[[  1   4   9  12 -13 -19  16  -1  -5]
 [ 25  -4  17 -18 -16   7 -31   0  22]
 [  8  -9  -4  38 -27   2   0  -5 -37]
 [ -5   0   6   0   6 -14   1  -2  16]
 [ 22 -15   7  36  -6 -23  16  -3 -41]
 [ -4  -8  12   8  30   4  19   9 -27]
 [ 13  12  -6  37 -20  11  -2  16 -19]
 [  1   6  29  25 -12 -15   2   2   4]
 [ 22  15 -14 -12  10  -1  -1 -19 -12]] | 22

[[ -8  -4  -8  -8 -17   6  22  34  27  27   0 -12 -28 -42 -48]
 [ -3   9  -1   0  11   1   1 -13  10   7  28  28  17  -4 -26]
 [-11 -13   3   4  -1   6 -11  -2 -17   1  21  31  35  13  -5]
 [  7  23  30  27  22   9 -13 -34 -36 -46 -48 -35 -38 -29 -22]
 [ -5 -11   5  11  37  30  18  -7 -22 -28 -36 -53 -42 -51 -37]
 [  9  -7  -8  -5   8  23  39  35  20   4 -21 -27 -45 -45 -50]
 [ 12  -4   8  11 -10   2 -17  10  24  36  24  13  -3 -13 -25]
 [ -8  -6 -16   7  22  35  28  10 -10 -23 -30 -35 -44 -39 -43]
 [-15   9  17  28  29  14 -12 -15 -31 -45 -49 -36 -43 -42 -27]
 [  8   1  12  -5  -6 -11   8  23  37  39  28   6 -19 -30 -35]] | -26

[[ -6  -9  14   9   7  -4  10  37  32  -2]
 [ 16   6 -13  -6   0  10 -19 -28 -42   8]
 [ 12  12  24 -16  -4   6 -19 -25 -17   3]
 [  8 -17  -9  32  -1   7 -24 -14 -30   4]
 [-14 -19  -8  34  -1 -14  10 -17  -4  -6]
 [ -8  11  31 -18  -2 -14   8 -41   2   0]
 [ -9  -8  17  10   6  -5  24  24  32  -4]
 [-11  14  23 -24  -3 -15   7 -38   6   0]
 [  8 -19 -21  27   4   9  -9  37   3  -5]
 [ -9 -20  27  31   3 -13  -9 -19  15 -12]] | 8

[[ 24 -22  24  30   5  11  -6  21 -13  29 -32 -18  -1   8]
 [ 22  -4  23  26  26  19 -34  -8   2  26 -44   5 -25   2]
 [ -3   2  -6 -10  -1   1  25  -2   0 -11 -22 -36   4  24]
 [ -1  -3   3   7   6  -6 -32   3  -2  15  18  30  -2 -21]
 [-36 -18 -35 -36 -25  -9   2 -15 -16 -17  50   6  -3 -10]
 [-43 -11 -41 -48 -12   5 -16 -19 -26 -24  46   3   4   8]
 [-24  12 -24 -29  -7  -3  27 -19   9 -17 -27  26 -12   3]
 [ 13  24  13  16  18  -4  -2  -6  34  20 -49  44 -18 -12]
 [ 20   4  22  20   1   2  43  26   3   6 -21   4  16   8]
 [-15  17 -17 -24 -10   4  46  -4  12 -18 -45  26   1  17]] | 2

[[-14  17 -27  10  -8  -5 -11 -13]
 [-12  22 -12  24  12 -12   8 -17]
 [ -6  22 -29  21   4 -37  -4 -20]
 [-14   7 -17  21  -5 -28   4 -17]
 [-14  10 -28  32   2 -29  14  -2]
 [-24  10 -20  18   7 -16  17 -20]
 [-23  28 -17  44   2  -9   9 -13]
 [-30  15 -24  21  -1   8  -4  -4]
 [ -9  16 -29  17  -4 -20  14  -6]] | -17

[[ 27   7  -2  -8  -5 -25   5  -5 -11  24 -22  -2]
 [ 19 -12   9  -4   8 -14  -4  -4  11  18 -19  11]
 [  4  -1  -9  12  -5  -8  -1 -11   5  -7   5  17]
 [-19  -9 -13  -6   4 -10 -12  -7 -14  10   0  18]
 [ -4  -1  -2  -3  -3   1  -6   2   5   1   2   1]
 [  2 -30   8 -15  12 -12 -20 -17  26  20  -7  40]
 [  4   1   3 -13  -6   1  -2   7  -6  16   0 -15]
 [  4  -5   4 -10 -10  -4 -30   4  52  -3  -4   4]
 [ 36  -7   0   1   0  -9  -8  -6  31  22 -10   8]
 [-29   3  -7  16   3  11   6  -6 -16 -27  18   9]
 [-33 -18  -1   7  16   3 -17 -13  11 -21   7  31]] | 11

[[ 52  -7  -2  10 -11 -16 -11   4   8 -15  -6   0  -5  17 -11   5]
 [-29   9   6  10   8   4   1  -1  -4   4  37 -29  -7   6  -7  26]
 [ 23  -4  -1  28 -18  11 -21  -5   3 -11  27   0   4  19   3  27]
 [ 39 -13 -24   8   7 -27   0   2   4 -17 -17 -17 -10   3  -6  -7]
 [ -4  -2 -11  -6  27 -26  16   5  -2  -7  -6 -41 -15  -7 -17  -3]
 [ -7   5  24 -11  19  -5  12   7   1  -6   6 -40  -4   1 -32  11]
 [ -2  15  17 -22   7 -34  17  15   0  19  -5   1 -25   8 -17 -10]
 [-20  12 -12  -4  11 -38  14   8  -6  21  13  -5 -31   6   2  -3]] | 26
